In the rows, 128 means zero.
Which row each row swaps with, under one turn or mirror
Zug: [ 99 112 152 137 147 114 129 123 131 125 150 121 125 112 160 102 125 166
 141 123 158]
tonob: [ 74 146 147 140 120 145 129 135  96 159 131 123 133 113 166 107 120 104
 145 102 148]
bive: [ 98 115 136 150 112 110 152 124 122 118 168 134 109 113 157  85 139 147
 160 108 153]
komip: [ 75 113 143 147 120 121 133 111 117  80 160 124 126 120 147  91 148 127
 134 145 147]
dono: [ 94 149 144 135 119 128 132 122 111 187 122 125 136 121 136  94 129 119
 131 114 146]
Lofu: [114 141 138 140 121 154 133  99 116 101 142 127 130 104 118 124 160 111
 175 112 153]
lepa: [141 121 146 141 117 132 143 127 118  87 163 127 139 108 112 106 165 115
 147 122 156]
vubin: [ 81 117 142 156 121 138 155 115  95 124 141 106 114 117 145 109 145  83
 110 145 139]
Fatuk: [ 89 130 153 139 125 121 138  93 143 133 155 133 135 108 132  72 131 122
 107  75 152]
Numib: [126 133 152 143 112 135 137  90 133 153 102 120 138 103 120 127 120 118
 138 123 153]
Muga: [ 55 132 153 140 126 145 134 115  94 143 118 126 128 114 151  94 135 125
 136 134 150]
Tud: [116 101 139 149 112 150 136 110 132 152 119  93 118 116 139  93 134  98
 152 118 152]
vomuv: [112 151 171 124 112 142 145 111  98 113 153 142 170 131 139 110 135 115
  99 113 121]
podi: [149 154 141 144 119 122 139 147 101 142 123 122 134 122 121 117 136 109
 133 123 157]
beni: [101 118 157 143 110 151 131 133 107 108 135  84 150 121 165 120 108 106
 132 122 137]
kuri: [129 140 144 138 124 108 142 111 102 166 163 115 135 120 147 124 114 118
 147 105 140]
Digob: [102 146 130 172 108 122 136 114 100 122 138 158 121  86 138  85 150 109
 147 116 167]
fufam: [102 130 143 137 116 126 140 105 127 173 173 122 138 130 131 110 130 133
 119 141 139]
zubov: [115 125 168 132  98 144 163 128  91 105 145 121 153 105 167 105 118  90
 137 126 127]
Tarad: [145 119 145 145 114 151 136 133 123  85 137 130 136 121 138 112 155 116
 142 146 142]
Kep: [104 124 148 136 112 148 134  98 161 114 115 139 141 114 174 106 131 112
 126 143 146]
deleg: [ 74 127 140 139 118 113 141  90 105  94 156 133 133 127 133  90 145 119
 117  81 154]
sose: [122 158 151 140 112 120 164  82 118 125 158 164 121 102 145 104 140 106
 131 128 129]
reta: [107 110 140 146 120  99 134 137 135 112 149 129 138 106 145 122 112 125
  93 120 143]
nira: [133 108 120 128 121 112 135 107 135 150 133 138 128  97 157 103 140 120
 165 120 147]
Dad: [134 113 146 144 123 133 138  91 111 153 110 126 134 110 164 105 158 117
 166 126 143]
san: [107 144 149 134 113 123 140 150 121  81 170 121 139 112 124 115 153 112
 135 111 145]
fub: [ 93 144 132 154 134 114 132 128 127 142 146 128 117 122 137  81 156 135
 138 123 187]
Dibo: [123 139 171 130  95 149 145 107  91 126 143 128 173 100 143 114 129  96
 116 108 123]
nizup: [118 126 136 155 135 122 143 104 144 146 150 146 103  98 154  77 148 134
 148 124 158]
kis: [120 136 156 145 149 125 157  82 114 124 141 141 119 112 116  84 146 123
 117 108 170]
Nuza: [119 120 160 115 112 136 148 121  82 127 136 114 178 110 141 126 119 110
 120 124 135]
navud: [ 77 123 142 141 117 129 143 113 119  73 170 129 139 119 137  90 136 125
 123 112 149]
Dafam: [138 101 154 122 127 120 148 104 119 137 111 128 154 125 167  86 135 124
 145 101 145]
vas: [119 104 142 149 109 137 124 110 109 118 114  89 135 116 167 126 122 108
 145 106 149]
Ren: [103 148 151 134 139 108 128 101 115 140 135 150 148 120 133  91 168 134
 128  89 159]
dede: [138 128 149 145 132 155 128 148 112  94 146 121 142 113 152 130 130 117
 133 110 157]
revo: [109 127 136 169 124 147 124 127 124 144 139 149 130  94 147  77 140 114
 115 144 172]
Rupi: [100 136 154 128 129 131 154 123 122 129 133 109 141 166 133  87 151 129
  99 120 161]
sazi: [ 90 124 163 138 123 129 116 132  99 122 135  96 164 121 166 114 108 114
 113 127 139]
bibis: [115 144 162 117 116 146 148 106 118 115 137  98 160 131 137 113 124 101
 112 130 113]
filum: [ 94 159 149 145 124 123 143 109  97 164 136 128 134 110 146  80 168 121
 114  94 148]
zilo: [ 91 151 144 141 127 128 133  99 133 121 121 127 138 122 137 101 192 117
 141  95 144]
fonul: [125 129 143 140 121 137 140 123 135  70 131 127 141 110 129  84 149 117
 115 133 149]
zez: [113 133 145 147 123 135 144 112 117  73 161 129 135  92 133 113 170 123
 133 133 150]
ladep: [136 132 170 139 111 131 156 103  86 123 138 128 165 105 144  95 114 137
 130  84 145]
motog: [ 94 131 150 137 110 125 144  91 120 173 140 130 139 111 180  98 112 119
 141 126 147]
mis: [ 92 134 157 136  88 144 169 102  95 101 155 143 144 126 134 114 139 121
 126 116 123]

Swapped with san: zubov
Swapped with reta: vubin
Swapped with dede: mis
Swapped with filum: nira
Swapped with revo: fufam
Swapped with motog: fub

